In the data rows, the value 128 means zero.
Each row of this table is followed by its label. One hidden rule gives the labels. It looks at one to three of the table's principal directions, none of them among the few with the most spread.
[132, 160, 57, 124, 145, 152, 108, 94, 87, 98, 90, 108, 110, 37, 105, 134, 90, 116, 117, 113, 53, 124, 191, 171, 133, 122, 136, 123, 174, 110, 103, 141] 3
[101, 184, 29, 107, 102, 162, 101, 54, 121, 112, 89, 142, 91, 133, 124, 97, 123, 170, 84, 142, 113, 154, 203, 133, 105, 118, 85, 132, 164, 143, 67, 97] 3
[115, 104, 90, 154, 142, 158, 147, 140, 96, 129, 105, 103, 141, 95, 96, 155, 100, 124, 128, 118, 110, 112, 93, 151, 171, 116, 139, 132, 138, 117, 83, 139] 3
[94, 29, 164, 124, 137, 115, 161, 224, 95, 170, 163, 158, 130, 144, 93, 98, 98, 11, 108, 124, 244, 113, 134, 74, 188, 120, 100, 138, 121, 116, 175, 146] 4
[164, 158, 137, 120, 143, 134, 136, 121, 117, 128, 126, 135, 143, 98, 141, 157, 144, 149, 143, 128, 98, 93, 90, 142, 104, 129, 161, 128, 112, 135, 131, 145] 2
[104, 141, 70, 123, 112, 144, 119, 112, 124, 117, 126, 131, 124, 110, 123, 125, 100, 119, 107, 133, 135, 141, 166, 116, 115, 128, 121, 132, 166, 115, 115, 122] 2
[134, 109, 151, 149, 153, 133, 151, 161, 116, 126, 122, 124, 123, 131, 100, 152, 130, 109, 128, 131, 136, 120, 84, 144, 164, 125, 133, 135, 126, 118, 107, 133] 2
[97, 113, 100, 146, 100, 145, 154, 125, 140, 132, 97, 121, 109, 140, 133, 157, 127, 110, 82, 153, 160, 137, 99, 124, 127, 117, 136, 87, 122, 112, 141, 161] 6
[89, 125, 98, 155, 81, 135, 103, 124, 180, 148, 103, 115, 120, 156, 154, 101, 124, 127, 113, 149, 155, 153, 125, 102, 118, 110, 138, 119, 153, 125, 147, 127] 5
[147, 104, 134, 107, 137, 126, 147, 140, 78, 117, 133, 166, 130, 129, 101, 135, 139, 69, 103, 115, 163, 118, 151, 96, 133, 125, 79, 140, 160, 111, 126, 96] 1
[114, 116, 115, 128, 139, 138, 144, 144, 129, 151, 119, 99, 144, 112, 121, 152, 130, 131, 155, 146, 127, 85, 93, 141, 138, 124, 140, 137, 119, 154, 114, 143] 7
[105, 250, 14, 102, 109, 165, 92, 34, 156, 97, 98, 98, 83, 66, 148, 131, 106, 227, 124, 129, 40, 174, 199, 181, 89, 126, 155, 136, 189, 150, 57, 124] 6
[116, 154, 48, 108, 108, 178, 164, 94, 64, 127, 39, 120, 89, 90, 111, 167, 145, 85, 55, 140, 123, 107, 142, 137, 128, 102, 87, 97, 162, 130, 102, 141] 7
[164, 176, 135, 150, 109, 131, 82, 118, 147, 130, 91, 113, 161, 126, 169, 121, 145, 154, 176, 102, 66, 117, 103, 137, 122, 136, 160, 127, 131, 154, 138, 138] 3
[125, 132, 117, 136, 131, 128, 117, 118, 139, 132, 148, 145, 138, 154, 120, 112, 123, 160, 148, 136, 137, 121, 115, 124, 118, 126, 117, 150, 122, 140, 89, 92] 2
[126, 60, 132, 150, 133, 147, 152, 163, 104, 138, 132, 132, 181, 117, 128, 145, 109, 93, 128, 125, 161, 84, 99, 100, 160, 131, 152, 133, 91, 111, 169, 181] 6
[130, 73, 140, 164, 171, 157, 231, 127, 74, 77, 119, 130, 110, 129, 64, 231, 130, 79, 110, 126, 170, 118, 107, 152, 200, 139, 92, 142, 97, 99, 81, 143] 4
[112, 127, 126, 112, 99, 122, 138, 133, 141, 143, 133, 118, 145, 154, 149, 141, 141, 120, 122, 147, 158, 121, 108, 99, 93, 135, 116, 113, 127, 138, 149, 124] 3
[153, 202, 164, 92, 110, 105, 70, 130, 139, 167, 125, 172, 75, 143, 161, 24, 154, 128, 119, 111, 128, 158, 179, 108, 100, 107, 113, 144, 149, 159, 156, 90] 2
[88, 188, 82, 104, 68, 134, 93, 87, 169, 166, 104, 150, 74, 176, 169, 58, 144, 156, 92, 152, 166, 164, 172, 99, 82, 105, 99, 118, 141, 167, 129, 100] 3
[56, 88, 63, 152, 108, 155, 132, 146, 143, 157, 113, 94, 126, 122, 110, 110, 85, 115, 112, 153, 166, 131, 126, 116, 157, 106, 129, 139, 154, 124, 107, 134] 6
[156, 146, 218, 103, 129, 73, 107, 164, 151, 131, 153, 131, 96, 153, 141, 99, 158, 120, 115, 110, 114, 186, 118, 129, 113, 131, 132, 99, 151, 112, 166, 104] 1
[107, 57, 167, 176, 135, 122, 171, 175, 152, 117, 151, 113, 167, 170, 122, 185, 114, 87, 146, 154, 187, 106, 72, 113, 155, 158, 143, 119, 72, 111, 162, 172] 4
[135, 130, 142, 166, 144, 121, 116, 140, 162, 104, 111, 103, 131, 140, 119, 155, 133, 137, 151, 141, 96, 132, 96, 160, 146, 142, 151, 121, 134, 122, 113, 138] 2
[103, 78, 110, 162, 159, 148, 184, 136, 123, 102, 97, 83, 111, 107, 84, 209, 119, 124, 102, 158, 116, 119, 79, 184, 178, 127, 149, 93, 110, 101, 97, 180] 5
[138, 125, 136, 83, 128, 107, 103, 141, 107, 160, 160, 162, 139, 127, 127, 73, 132, 112, 141, 116, 150, 110, 161, 93, 104, 118, 94, 152, 150, 149, 135, 82] 4
[112, 138, 128, 98, 82, 123, 105, 151, 131, 194, 92, 149, 86, 128, 164, 57, 147, 77, 76, 138, 171, 129, 145, 88, 106, 87, 125, 97, 142, 143, 200, 145] 3
[167, 85, 187, 120, 142, 115, 156, 142, 86, 108, 141, 159, 141, 166, 106, 139, 162, 109, 88, 110, 148, 142, 102, 104, 139, 129, 90, 123, 126, 90, 129, 95] 3
[119, 112, 83, 158, 138, 152, 119, 131, 140, 132, 136, 117, 177, 84, 131, 148, 89, 140, 184, 129, 117, 78, 114, 133, 142, 132, 178, 157, 120, 140, 122, 165] 6
[115, 73, 212, 144, 138, 67, 141, 169, 201, 95, 210, 158, 105, 206, 119, 143, 128, 116, 116, 146, 198, 200, 116, 113, 132, 156, 137, 102, 118, 83, 162, 122] 7
[145, 154, 193, 98, 144, 78, 136, 101, 177, 90, 210, 169, 96, 194, 129, 132, 163, 179, 129, 148, 157, 182, 149, 120, 73, 152, 100, 144, 126, 119, 112, 59] 5
[138, 194, 108, 68, 84, 129, 114, 43, 120, 138, 108, 136, 109, 162, 171, 90, 182, 204, 69, 143, 101, 151, 153, 110, 34, 113, 79, 105, 122, 142, 123, 74] 6
[98, 92, 92, 145, 139, 162, 187, 126, 116, 117, 88, 67, 142, 98, 115, 215, 122, 135, 99, 168, 110, 91, 69, 168, 144, 135, 159, 83, 85, 115, 126, 206] 3
[115, 78, 152, 131, 136, 121, 182, 146, 136, 116, 122, 123, 103, 162, 101, 185, 161, 112, 69, 167, 167, 140, 70, 133, 135, 120, 117, 87, 128, 94, 124, 135] 6
[131, 91, 140, 188, 169, 108, 121, 164, 158, 104, 183, 121, 150, 70, 102, 160, 59, 94, 221, 101, 117, 119, 127, 156, 171, 144, 190, 159, 139, 107, 130, 147] 7
[154, 154, 169, 129, 144, 103, 116, 123, 149, 126, 159, 136, 124, 135, 135, 121, 138, 158, 171, 118, 108, 134, 119, 142, 112, 135, 138, 144, 115, 141, 121, 101] 3
[131, 118, 87, 135, 174, 159, 177, 98, 70, 59, 70, 95, 84, 91, 53, 207, 134, 123, 67, 134, 71, 147, 138, 201, 181, 129, 95, 104, 163, 86, 45, 132] 4
[128, 172, 116, 126, 94, 122, 95, 102, 149, 146, 115, 116, 117, 108, 166, 99, 125, 142, 140, 111, 97, 147, 142, 126, 93, 114, 145, 115, 143, 138, 152, 120] 2
[165, 162, 220, 78, 124, 95, 116, 149, 98, 149, 152, 177, 81, 159, 145, 45, 162, 105, 94, 84, 152, 182, 178, 95, 128, 121, 88, 139, 123, 132, 172, 93] 2
[108, 149, 52, 111, 112, 145, 94, 84, 118, 124, 118, 118, 148, 113, 129, 101, 107, 157, 140, 124, 101, 122, 185, 123, 108, 130, 100, 146, 156, 148, 90, 98] 4
[154, 60, 180, 123, 130, 101, 134, 149, 139, 141, 177, 168, 214, 217, 135, 134, 176, 120, 184, 144, 201, 61, 89, 59, 105, 150, 80, 168, 93, 158, 140, 80] 4
[127, 138, 32, 163, 143, 169, 85, 119, 105, 125, 102, 91, 199, 50, 111, 139, 67, 144, 222, 94, 53, 66, 133, 158, 165, 134, 159, 176, 164, 160, 61, 135] 4
[165, 156, 139, 81, 96, 131, 109, 82, 90, 148, 136, 162, 173, 171, 166, 74, 173, 176, 124, 100, 127, 117, 144, 71, 74, 123, 73, 157, 112, 155, 127, 63] 2
[92, 143, 153, 88, 95, 93, 133, 114, 192, 131, 152, 142, 56, 195, 151, 109, 162, 165, 49, 169, 174, 213, 137, 118, 81, 122, 118, 70, 133, 114, 152, 119] 2
[107, 121, 92, 144, 124, 159, 170, 109, 105, 91, 73, 97, 93, 111, 106, 186, 123, 113, 55, 140, 111, 158, 121, 162, 155, 126, 128, 77, 133, 88, 114, 173] 3
[104, 119, 70, 105, 112, 165, 170, 104, 74, 103, 71, 139, 93, 130, 104, 159, 141, 68, 27, 158, 167, 127, 177, 112, 129, 126, 68, 96, 146, 105, 128, 147] 6
[118, 104, 161, 139, 127, 116, 130, 152, 155, 136, 151, 119, 133, 134, 145, 124, 114, 143, 132, 123, 133, 147, 107, 134, 144, 135, 171, 108, 91, 119, 164, 173] 4
[136, 72, 132, 159, 150, 148, 180, 157, 117, 120, 131, 156, 148, 101, 115, 196, 122, 57, 149, 137, 190, 66, 109, 113, 167, 132, 155, 145, 103, 121, 163, 190] 3
[80, 152, 20, 146, 127, 190, 167, 83, 106, 118, 64, 50, 121, 52, 110, 196, 96, 146, 117, 160, 80, 93, 122, 180, 132, 119, 143, 124, 134, 134, 77, 167] 2
[119, 108, 47, 123, 131, 171, 110, 154, 64, 156, 98, 123, 173, 44, 111, 108, 76, 90, 133, 102, 108, 71, 139, 119, 162, 109, 148, 146, 164, 131, 118, 160] 6
[166, 123, 214, 188, 128, 108, 125, 158, 140, 127, 105, 81, 147, 129, 146, 143, 140, 110, 172, 88, 76, 143, 59, 148, 155, 130, 162, 117, 106, 108, 166, 136] 3
[141, 68, 157, 177, 150, 139, 136, 197, 92, 132, 150, 135, 206, 117, 113, 130, 84, 47, 190, 98, 167, 70, 115, 89, 185, 151, 136, 184, 101, 121, 159, 151] 2
[130, 172, 32, 124, 125, 170, 94, 92, 100, 125, 113, 122, 173, 77, 126, 123, 91, 173, 179, 95, 73, 98, 153, 139, 134, 129, 136, 172, 167, 162, 56, 113] 2
[123, 107, 172, 110, 150, 101, 149, 141, 116, 90, 171, 164, 79, 184, 78, 110, 137, 99, 73, 131, 182, 199, 179, 108, 143, 137, 55, 147, 165, 86, 98, 57] 2
[103, 143, 40, 195, 114, 179, 128, 90, 123, 119, 65, 71, 147, 68, 127, 170, 79, 135, 170, 117, 70, 100, 112, 172, 155, 121, 162, 127, 123, 136, 91, 165] 2
[149, 137, 153, 123, 151, 117, 123, 128, 146, 107, 166, 157, 140, 156, 127, 136, 136, 169, 152, 129, 129, 130, 121, 135, 131, 151, 141, 144, 107, 138, 108, 129] 6
[119, 134, 78, 156, 103, 145, 90, 126, 164, 132, 102, 97, 178, 97, 163, 142, 104, 144, 170, 125, 90, 103, 110, 131, 126, 135, 190, 117, 140, 140, 149, 180] 1
[105, 164, 68, 127, 100, 145, 99, 82, 149, 144, 119, 106, 144, 118, 153, 106, 115, 178, 157, 136, 104, 117, 146, 126, 91, 120, 128, 145, 135, 158, 105, 107] 3
[89, 138, 9, 14, 95, 159, 103, 89, 31, 142, 79, 102, 145, 91, 119, 74, 123, 141, 0, 159, 86, 118, 204, 102, 56, 118, 55, 72, 179, 112, 117, 112] 5
[124, 79, 92, 184, 148, 143, 94, 152, 125, 115, 150, 125, 206, 120, 98, 117, 71, 121, 208, 102, 123, 95, 129, 115, 179, 142, 136, 194, 150, 128, 82, 106] 6
[89, 88, 112, 83, 109, 122, 158, 134, 118, 154, 121, 140, 92, 176, 108, 121, 158, 120, 35, 175, 188, 142, 108, 106, 106, 104, 77, 78, 137, 118, 120, 107] 2
[90, 68, 85, 212, 122, 163, 171, 130, 141, 93, 48, 67, 113, 123, 94, 217, 112, 97, 88, 150, 113, 143, 63, 176, 194, 119, 153, 69, 132, 79, 106, 189] 5
[167, 106, 225, 159, 164, 63, 114, 171, 219, 107, 200, 140, 147, 160, 132, 171, 151, 143, 220, 132, 130, 132, 67, 143, 127, 153, 184, 140, 133, 127, 143, 116] 2
[133, 112, 103, 115, 153, 127, 115, 129, 110, 125, 160, 130, 174, 107, 105, 126, 110, 133, 174, 128, 120, 85, 147, 119, 119, 138, 111, 173, 148, 141, 94, 91] 6
[134, 175, 39, 106, 121, 155, 74, 95, 90, 154, 110, 124, 162, 41, 138, 84, 90, 132, 181, 100, 73, 72, 190, 126, 103, 113, 129, 171, 168, 168, 107, 109] 7
[107, 90, 139, 117, 119, 126, 165, 151, 108, 155, 115, 107, 102, 110, 122, 137, 128, 105, 71, 132, 141, 142, 89, 134, 136, 102, 137, 77, 118, 101, 156, 155] 4
[144, 123, 187, 161, 150, 111, 142, 142, 167, 120, 125, 139, 78, 169, 114, 143, 159, 159, 115, 138, 126, 167, 65, 168, 161, 115, 155, 106, 109, 114, 107, 133] 3
[94, 119, 93, 78, 107, 145, 159, 114, 90, 150, 107, 141, 94, 145, 118, 110, 148, 108, 36, 166, 181, 126, 155, 99, 100, 108, 70, 106, 129, 126, 131, 117] 6
[126, 126, 200, 119, 157, 85, 148, 140, 157, 100, 158, 129, 47, 145, 107, 130, 140, 131, 73, 148, 129, 202, 139, 166, 130, 131, 133, 87, 120, 83, 146, 130] 6
[143, 91, 190, 133, 126, 110, 131, 177, 142, 138, 138, 124, 156, 139, 152, 134, 140, 109, 126, 120, 138, 128, 85, 113, 143, 138, 169, 102, 101, 112, 196, 179] 1
[133, 172, 80, 142, 123, 143, 78, 96, 133, 111, 112, 111, 147, 103, 135, 107, 101, 175, 171, 97, 59, 140, 158, 153, 137, 136, 143, 148, 155, 145, 85, 117] 5
[134, 121, 72, 177, 144, 185, 161, 115, 49, 113, 48, 78, 150, 87, 80, 179, 112, 117, 121, 112, 67, 90, 74, 172, 179, 113, 108, 132, 130, 114, 49, 124] 2
[102, 164, 18, 79, 100, 173, 112, 72, 75, 140, 78, 130, 113, 89, 129, 93, 117, 143, 75, 128, 107, 119, 200, 123, 108, 107, 89, 122, 160, 149, 95, 123] 4
Here are more rows. What is the label of each one?
[131, 122, 111, 116, 137, 128, 114, 130, 109, 151, 125, 126, 130, 86, 118, 101, 120, 115, 141, 122, 115, 102, 144, 127, 125, 104, 124, 148, 154, 134, 124, 107] ~ 1
[52, 113, 37, 132, 75, 158, 123, 119, 141, 178, 106, 118, 132, 168, 133, 93, 102, 147, 103, 157, 180, 125, 109, 101, 120, 105, 102, 113, 125, 158, 90, 116] ~ 2
[127, 95, 76, 144, 122, 161, 131, 146, 80, 157, 73, 92, 183, 73, 118, 150, 116, 79, 149, 122, 106, 50, 92, 121, 143, 109, 130, 132, 147, 139, 127, 145] ~ 1
[115, 177, 65, 138, 119, 158, 103, 92, 139, 121, 111, 133, 119, 107, 141, 117, 98, 172, 143, 119, 100, 135, 158, 151, 136, 131, 154, 135, 125, 152, 95, 154] ~ 1
[155, 120, 130, 108, 131, 120, 62, 197, 71, 202, 139, 119, 218, 41, 150, 44, 83, 55, 205, 88, 98, 29, 142, 82, 110, 119, 150, 174, 141, 156, 199, 129] ~ 2
[142, 124, 146, 109, 153, 110, 114, 146, 110, 142, 179, 169, 132, 115, 112, 86, 110, 108, 161, 114, 152, 110, 165, 109, 124, 127, 110, 173, 133, 139, 125, 90] ~ 6
[151, 143, 115, 127, 148, 129, 82, 125, 110, 116, 156, 133, 193, 124, 120, 95, 106, 148, 202, 100, 96, 97, 166, 115, 131, 154, 108, 198, 144, 154, 89, 81] ~ 6
[134, 155, 81, 83, 105, 143, 112, 86, 95, 138, 138, 151, 163, 121, 148, 101, 132, 150, 132, 115, 130, 103, 173, 88, 80, 128, 92, 156, 141, 152, 117, 89] ~ 7
[105, 94, 132, 168, 135, 133, 138, 157, 163, 122, 143, 89, 173, 130, 131, 165, 102, 126, 183, 134, 137, 110, 99, 132, 161, 153, 164, 148, 108, 134, 136, 167] ~ 1
[189, 66, 255, 169, 177, 80, 143, 195, 132, 88, 195, 168, 159, 196, 100, 140, 149, 92, 173, 87, 162, 154, 93, 108, 189, 162, 118, 167, 107, 92, 141, 97] ~ 3
[175, 132, 255, 81, 101, 77, 109, 169, 131, 169, 164, 192, 129, 212, 181, 48, 194, 98, 109, 106, 193, 148, 131, 50, 95, 131, 96, 127, 95, 142, 225, 102] ~ 3
[98, 166, 0, 114, 127, 189, 115, 71, 80, 120, 68, 97, 117, 33, 108, 132, 84, 147, 109, 129, 64, 103, 191, 167, 133, 109, 129, 135, 172, 139, 69, 147] ~ 1
[85, 114, 115, 196, 83, 148, 125, 153, 173, 163, 79, 99, 123, 165, 157, 125, 108, 118, 142, 125, 153, 141, 69, 134, 180, 118, 168, 93, 86, 150, 147, 191] ~ 4
[119, 117, 177, 81, 160, 94, 175, 123, 153, 104, 146, 144, 34, 174, 93, 160, 186, 155, 33, 190, 156, 181, 119, 164, 111, 122, 104, 75, 128, 99, 112, 119] ~ 3
[88, 117, 89, 111, 116, 135, 135, 118, 115, 151, 117, 126, 93, 121, 118, 101, 109, 116, 85, 151, 150, 129, 154, 130, 119, 110, 106, 103, 115, 130, 130, 133] ~ 2
[108, 150, 136, 118, 113, 116, 144, 98, 175, 110, 123, 135, 63, 180, 136, 142, 162, 170, 59, 172, 145, 187, 119, 144, 98, 125, 125, 79, 122, 111, 124, 130] ~ 6
[106, 143, 68, 140, 80, 153, 111, 112, 145, 156, 103, 110, 180, 122, 172, 135, 113, 124, 172, 131, 138, 80, 119, 99, 101, 133, 143, 131, 117, 169, 149, 153] ~ 5
[175, 148, 255, 146, 137, 62, 142, 151, 184, 91, 174, 134, 100, 197, 151, 155, 176, 128, 139, 119, 131, 199, 89, 134, 110, 161, 139, 106, 98, 97, 179, 111] ~ 5
[141, 156, 106, 109, 135, 152, 156, 101, 80, 105, 93, 131, 115, 120, 112, 157, 150, 109, 86, 144, 122, 109, 146, 130, 110, 133, 85, 130, 133, 123, 109, 116] ~ 2
[139, 138, 125, 105, 109, 140, 109, 146, 70, 146, 98, 133, 126, 101, 132, 75, 121, 87, 95, 76, 115, 151, 166, 103, 155, 111, 108, 131, 167, 119, 146, 123] ~ 5
[167, 150, 169, 105, 140, 111, 118, 140, 106, 123, 109, 170, 68, 133, 114, 101, 164, 109, 69, 113, 118, 168, 135, 137, 137, 106, 114, 103, 164, 105, 128, 109] ~ 6
[148, 134, 180, 212, 147, 117, 125, 155, 190, 142, 143, 131, 113, 96, 149, 148, 100, 123, 224, 106, 118, 116, 71, 170, 170, 120, 226, 140, 77, 139, 160, 184] ~ 1
[106, 122, 113, 133, 143, 128, 141, 117, 132, 100, 118, 101, 83, 101, 103, 147, 109, 137, 80, 144, 99, 169, 142, 172, 139, 124, 141, 91, 138, 88, 117, 149] ~ 6
[160, 196, 198, 81, 139, 91, 128, 98, 165, 95, 166, 154, 80, 163, 159, 131, 175, 179, 117, 136, 116, 177, 167, 146, 85, 160, 130, 114, 99, 140, 154, 132] ~ 7
[156, 59, 157, 198, 155, 150, 190, 149, 85, 85, 75, 74, 183, 130, 86, 236, 148, 79, 141, 122, 102, 86, 38, 149, 186, 141, 115, 124, 114, 89, 106, 140] ~ 6
[162, 176, 181, 84, 123, 82, 101, 98, 162, 120, 188, 146, 140, 162, 165, 105, 163, 189, 151, 131, 109, 148, 140, 110, 43, 148, 119, 136, 122, 138, 145, 71] ~ 5
[120, 211, 65, 126, 80, 145, 74, 60, 153, 141, 103, 135, 107, 112, 173, 73, 118, 169, 147, 112, 97, 150, 189, 120, 83, 111, 127, 145, 156, 160, 119, 98] ~ 1
[172, 90, 255, 96, 142, 67, 128, 182, 127, 129, 178, 195, 102, 206, 122, 85, 180, 95, 92, 106, 185, 179, 125, 90, 142, 131, 93, 114, 125, 104, 172, 94] ~ 4
[153, 71, 239, 156, 158, 107, 181, 184, 124, 99, 140, 160, 109, 209, 99, 160, 168, 68, 104, 126, 198, 152, 99, 115, 197, 151, 99, 128, 86, 103, 151, 144] ~ 7
[146, 126, 202, 116, 144, 99, 162, 129, 148, 114, 167, 139, 104, 168, 131, 151, 162, 160, 111, 139, 142, 160, 94, 138, 113, 138, 130, 112, 90, 113, 137, 120] ~ 3
[128, 104, 89, 152, 121, 158, 117, 138, 108, 145, 97, 111, 189, 125, 128, 136, 116, 139, 160, 114, 109, 81, 82, 126, 159, 126, 141, 134, 118, 149, 101, 148] ~ 4
[123, 160, 45, 141, 135, 170, 115, 103, 102, 134, 106, 124, 157, 76, 120, 135, 93, 130, 183, 123, 106, 66, 150, 138, 132, 127, 130, 174, 137, 167, 80, 128] ~ 6
[171, 99, 255, 84, 133, 66, 135, 171, 124, 123, 162, 160, 102, 176, 143, 102, 184, 91, 66, 115, 153, 181, 128, 100, 113, 136, 111, 81, 115, 86, 217, 125] ~ 5
[126, 127, 163, 124, 144, 98, 129, 127, 188, 117, 199, 139, 124, 126, 148, 143, 116, 175, 161, 137, 136, 148, 127, 141, 110, 146, 183, 127, 98, 125, 154, 155] ~ 2
[116, 151, 113, 33, 93, 118, 124, 91, 101, 150, 142, 191, 87, 205, 135, 61, 179, 165, 22, 151, 185, 168, 172, 76, 62, 112, 40, 103, 141, 139, 110, 60] ~ 7
[113, 113, 150, 108, 178, 92, 146, 117, 159, 103, 209, 145, 80, 129, 83, 132, 117, 159, 134, 159, 149, 158, 164, 153, 111, 130, 113, 155, 139, 110, 87, 74] ~ 6
